Rotation paths and how fast each direction turns (degrees each step):
Each turn is a multiple of 5 degrees from 10 to 175, or 0.
Each row of a path follows its step; steps can be skipped.
Rotation 1:
step 0: -.10, -.02, .06, .18, -.09, .22, -.13, .14, -.12, .00, .18, .02, .07, -.03, .00, -.01, -.07, -.09, -.07, -.02, .02, -.16, .18, -.09, -.07, -.03, .06, -.15, -.13, -.12, -.06, -.02, .02, .01, .02, -.02, .11, -.08, .02, .11, .07, .05, .16, -.12, .15, .16, -.06, -.11, -.10, -.07, .02, -.09, .09, .07, .03, .30
step 1: .13, -.16, .01, -.13, -.06, -.02, -.11, -.01, .06, .03, .02, -.11, .14, -.03, .09, .01, -.05, -.09, .01, -.10, -.19, -.02, .20, .05, .02, .06, .07, .04, -.05, -.13, .03, -.20, .08, -.15, -.04, -.12, -.10, .13, -.03, .07, .09, -.02, -.05, -.21, .13, -.04, -.02, .07, .15, -.19, .16, .06, .05, .06, .24, .11
step 2: .03, .11, .07, -.10, -.02, .06, -.02, -.10, .15, .01, .04, .04, -.03, -.07, .05, .09, .23, -.09, .10, -.03, -.02, -.15, .13, -.23, -.07, -.12, .19, .02, .18, -.03, -.10, -.01, -.04, -.01, .13, -.10, .13, .04, .21, -.19, .02, -.01, .13, -.14, .11, .05, .15, -.06, .09, -.08, .12, -.03, .17, .04, .00, .01
step 3: .01, -.18, -.28, .02, -.01, .07, -.15, -.01, .09, .06, -.05, -.02, -.20, .04, -.04, -.12, .06, -.14, .11, .11, .01, .09, .08, -.12, -.08, .13, .06, .10, .23, -.06, -.06, -.02, -.12, .02, -.02, .02, .02, .17, -.03, .05, -.09, -.13, .11, .09, .01, -.03, .07, -.02, -.09, -.15, .15, -.10, -.03, .03, .21, .05
step 4: -.17, -.04, .03, -.14, -.01, .02, -.03, -.03, .12, -.30, -.02, -.08, .01, .02, -.13, .01, .08, .02, .04, .13, -.20, -.20, .07, .06, -.09, -.12, .14, .04, .14, -.03, -.11, .06, .12, -.03, -.11, -.09, .11, .00, -.08, .06, -.09, .02, .12, .09, .07, -.12, .07, -.11, -.17, .07, -.08, -.05, -.08, .19, .11, -.03
step 5: -.01, -.06, -.08, -.02, -.03, .11, .00, .02, .07, .03, -.03, .19, .08, .05, -.04, .06, -.14, .04, .05, -.04, -.18, -.15, .09, .14, -.01, .16, -.10, .06, .16, -.03, -.23, -.08, -.04, .08, -.01, -.07, .25, .04, -.02, -.16, -.04, -.16, -.13, -.04, -.01, .09, .06, .04, -.11, -.07, -.17, -.03, -.22, -.02, .06, .21
step 6: .11, .07, -.01, -.01, -.02, .12, -.06, -.18, .01, .00, .08, .03, .22, .10, .05, -.08, -.14, -.11, -.01, .00, .09, -.12, .12, -.02, .10, -.10, -.01, -.10, -.03, .00, -.29, .04, .14, -.06, -.05, -.02, .05, .06, .08, .20, -.06, -.02, -.02, .05, .13, .07, -.02, -.14, .06, .13, .05, -.30, -.13, .07, .04, .12
step 7: -.16, -.03, .11, -.21, -.19, -.03, .01, .07, .16, .22, .00, -.04, .18, .03, -.09, -.03, -.20, -.09, .04, .04, .05, -.02, .09, .05, .14, -.03, .06, .07, .11, -.16, .05, -.03, -.07, .05, -.05, -.09, -.03, .06, .10, .09, .15, -.01, .12, -.02, .17, .16, -.18, .06, .07, -.18, -.12, -.08, -.01, .01, .09, .13
step 8: .07, -.04, -.10, .07, .02, .05, .12, -.02, .00, -.01, -.20, -.11, .08, .07, -.06, .02, .07, -.01, .02, .07, .04, -.19, .19, -.17, -.03, -.04, -.06, .09, -.11, -.10, .02, .00, .03, -.06, -.14, -.19, .03, -.03, .11, .05, .17, -.06, .08, -.15, .10, .25, .22, -.13, .08, -.21, .06, -.12, .10, .07, -.02, -.05
step 9: -.06, .02, .13, -.04, .07, .07, .00, .05, -.15, .00, -.20, .08, -.07, -.09, .07, -.04, -.01, -.01, .23, .05, -.18, .09, .16, .02, -.06, .02, .11, .04, .12, -.14, -.08, .01, -.20, -.08, .12, -.19, -.13, .17, .02, -.01, -.04, -.10, -.04, .06, .07, .05, .01, -.02, .10, -.16, .15, -.20, .03, .06, .16, -.13
step 10: -.12, -.10, .00, -.08, .02, .10, -.09, -.15, -.08, -.17, .04, .01, -.06, -.07, .01, -.04, .05, -.07, .04, -.09, -.09, -.14, .15, -.20, -.16, .02, .10, .10, .14, .13, -.07, .03, -.18, .17, -.25, -.07, -.02, -.06, .02, -.04, -.01, .06, .16, -.02, -.20, .09, -.07, -.07, .04, .01, -.05, -.17, .00, .15, .01, .01
-.02, -.01, .01, -.03, -.04, .00, .05, .02, .03, .00, .01, .03, -.03, -.06, .03, .03, .00, .01, .04, -.02, -.02, .00, .00, -.03, -.01, -.02, -.01, -.01, .00, .01, -.02, .01, -.03, .03, .02, .01, -.03, -.02, .03, -.05, .02, .01, .08, .00, -.02, .02, .00, -.02, -.02, -.02, -.09, .03, -.01, -.01, -.05, .06 : 140
-.07, -.04, -.01, .01, .04, -.05, .00, -.01, .02, -.07, .00, .03, -.03, .01, .00, .01, -.01, -.03, -.05, .03, .03, .03, -.03, .02, .04, -.01, .01, .00, -.06, -.02, -.02, -.01, .01, .02, -.03, -.03, .01, .00, .00, .01, .00, -.04, .05, .00, .04, .03, -.01, .04, -.05, -.02, .01, .02, .05, -.02, .00, .00 : 95
-.02, -.02, -.03, .00, .05, -.01, -.05, .04, .01, .04, .00, -.01, -.04, .00, -.02, -.03, .04, .06, .01, .08, .02, -.01, .05, .01, .04, -.02, .02, .03, .01, .02, .00, .00, .01, -.07, .03, -.01, -.04, -.01, .03, -.02, .02, .01, .00, .04, -.02, .04, .01, -.02, -.04, -.03, -.02, .02, -.01, .03, -.02, -.04 : 70
Rotation 2:
step 0: -.05, .21, -.03, .03, .14, .13, -.07, -.06, -.09, .23, -.10, -.05, .11, -.11, -.06, -.01, .13, .05, .12, -.15, -.10, -.02, .00, -.07, .09, -.03, -.13, -.06, .11, .09, -.13, .01, .01, -.02, .03, .10, -.08, .08, -.06, -.03, -.06, .06, .02, .12, -.07, .14, .11, .15, -.12, -.06, -.21, .16, -.20, .11, -.09, .16
step 1: -.03, .04, .09, .19, .06, .06, -.14, -.02, -.01, .08, .03, -.06, .18, -.09, .04, -.14, .13, -.02, .14, -.12, -.03, .04, .04, -.08, -.11, -.03, -.21, -.26, .04, .01, .08, -.12, .02, .05, .16, .06, -.32, .10, -.04, .02, -.10, .09, .13, -.01, -.04, .07, .12, -.10, -.11, .11, -.08, -.06, -.06, .07, -.07, -.05
step 2: .08, .11, .06, -.02, .04, .09, .00, .02, -.16, .10, -.09, -.11, -.08, .01, .19, .00, .19, -.10, .05, -.10, -.06, .12, -.13, -.04, .05, -.09, -.01, -.20, .07, -.09, .12, -.11, .06, .00, .09, .03, -.24, .16, -.19, -.02, -.01, -.13, .08, .02, .06, .17, -.21, .02, -.08, .17, -.08, .11, .10, .06, -.15, -.02
step 3: .08, .02, -.01, -.06, .11, .20, -.02, -.06, -.15, .26, -.07, .16, -.05, -.15, .10, -.24, .00, .10, -.04, -.18, .04, -.01, .05, .06, .00, -.05, -.12, -.01, -.03, -.07, .11, -.07, -.07, .12, -.06, .08, -.22, .08, -.07, -.04, .03, -.09, .06, .06, -.04, .16, .02, .02, .03, -.02, .00, .15, .28, .01, -.10, -.04
step 4: .07, .09, -.07, -.28, .01, .09, .15, -.01, -.13, .07, .00, .07, .03, -.08, .10, -.09, .04, .20, -.02, -.05, .09, .10, -.10, -.05, -.12, -.08, -.06, -.08, .06, -.07, .07, .06, .01, -.02, .05, .03, -.31, -.02, -.07, .02, .05, -.11, .09, -.21, -.11, .03, .24, .05, -.05, .04, .20, -.04, .04, .07, -.18, .01
step 5: .05, -.02, -.10, .06, .00, .05, .07, -.01, -.18, .11, .06, -.03, .26, -.08, .18, -.02, .06, .12, -.02, .11, .03, .03, -.01, -.05, .09, -.10, -.07, .08, .26, -.10, .01, .09, .00, -.04, .02, -.11, -.18, .04, .01, -.23, .10, -.11, -.01, -.01, -.10, .09, .08, .18, -.16, -.02, .06, .10, .08, -.10, -.19, .15
step 6: .13, -.04, .09, .09, .05, .09, .17, -.01, -.05, .07, -.06, .08, .27, -.09, .02, -.20, .03, .07, -.06, .01, -.17, .02, .16, .00, .00, -.15, -.10, .07, .05, .13, .06, .15, .00, .02, -.03, -.04, -.20, .13, -.18, -.08, -.06, .04, -.05, -.13, -.07, .11, .11, .14, .03, .17, -.04, .03, -.10, .05, .00, .21
step 7: .06, -.01, .06, .14, -.05, .08, .04, -.09, .04, .09, .07, -.12, .26, .11, .15, .00, -.02, .05, .01, -.19, -.06, .14, .03, .00, -.10, -.06, .02, -.18, -.05, .02, -.15, .08, .07, -.10, -.01, .00, -.29, -.01, -.13, .04, -.04, .03, -.20, .04, -.19, .14, -.04, .15, -.04, .16, .11, -.01, .00, .05, -.12, .07
step 8: .04, .10, .05, .17, .10, .17, -.09, -.11, -.05, .02, -.11, .06, .17, .18, .03, .00, .02, -.10, -.07, -.01, .03, .12, -.03, -.03, -.02, -.03, -.06, -.07, .05, -.08, .14, -.02, -.08, -.14, -.21, .23, -.25, .06, -.05, .05, .04, -.07, -.04, .06, -.11, .20, -.07, .24, -.01, -.03, -.06, .09, -.12, -.02, -.09, .08
step 9: .04, .05, .00, .12, -.06, .30, -.02, -.04, .12, -.04, -.09, -.06, .09, -.06, .05, -.26, .03, -.03, -.11, -.24, -.08, .02, -.03, -.04, -.11, -.03, -.07, .00, .04, .05, .20, .08, .07, -.04, -.02, .14, -.25, -.02, .00, .14, .06, -.02, .08, .02, .10, .01, .08, .21, -.07, -.03, -.02, .03, -.02, -.07, -.17, -.17
step 10: .01, .12, .00, -.14, -.05, .14, -.08, -.17, -.01, .08, -.08, -.07, -.07, -.05, .18, -.16, .06, .01, .02, .00, -.02, .05, -.08, -.18, .04, .08, -.21, -.19, .20, .01, .02, .12, .06, -.07, .07, .11, -.02, -.09, .04, .12, .11, -.04, -.08, .02, .04, .09, .07, .22, -.09, .22, .02, .18, -.01, .03, -.21, .02
.00, -.02, .03, .03, .02, -.02, -.01, .01, .01, .02, -.06, -.04, .00, -.02, .03, -.01, .01, -.04, .00, -.02, .02, .05, .02, .00, .00, -.01, .04, -.02, -.04, -.02, .02, -.04, -.05, .05, .03, .01, -.05, -.04, .01, .06, .01, .03, .01, .02, -.02, .01, -.07, .01, .01, -.02, -.02, .02, -.06, -.02, .02, -.01 : 55
.00, .00, .05, -.01, .00, .02, -.01, .05, -.02, .05, -.03, -.02, .00, .04, .01, .03, .00, -.02, .01, .02, .00, .00, -.03, -.02, .04, -.02, .01, .06, .01, .03, .06, .04, -.01, -.05, -.04, .01, -.01, .05, -.02, -.06, .01, .02, .03, .01, .01, -.03, -.05, -.01, -.03, -.04, .00, .02, .02, -.04, .03, -.02 : 120
-.04, .04, .03, -.05, .03, -.02, .02, -.04, .01, .08, .00, -.01, -.04, .04, .02, -.01, -.04, .04, .02, -.04, -.02, .00, .02, -.03, .00, -.01, -.02, -.01, -.05, .05, -.06, .00, -.03, .01, -.03, .01, .01, -.02, -.03, .01, .03, .02, -.05, .00, -.05, -.02, .02, .00, .02, .02, -.01, .02, .03, -.01, .02, -.01 : 100
-.02, -.03, .00, .01, -.05, -.01, -.03, .00, .02, .04, -.04, .07, -.01, .04, -.03, .02, .01, -.03, -.01, .04, .01, -.04, .05, .02, .01, .01, -.04, .04, .03, .02, .01, -.03, -.05, .05, .02, .02, -.01, .04, .01, .03, -.02, -.01, .00, .04, -.05, .00, .04, .01, .01, .00, -.01, .02, .01, -.01, -.03, .03 : 140
-.03, -.02, -.04, -.02, .06, .02, .00, .05, -.03, -.02, -.04, -.04, -.03, .01, -.01, -.01, -.02, .01, .04, .01, .02, .00, -.01, .01, .02, .03, -.02, -.06, .03, -.01, .04, .02, -.01, .03, .01, .04, .01, -.02, .01, .01, -.06, .01, .02, .01, .00, -.01, .02, -.01, -.01, .05, -.06, .01, .07, .01, -.02, -.06 : 40
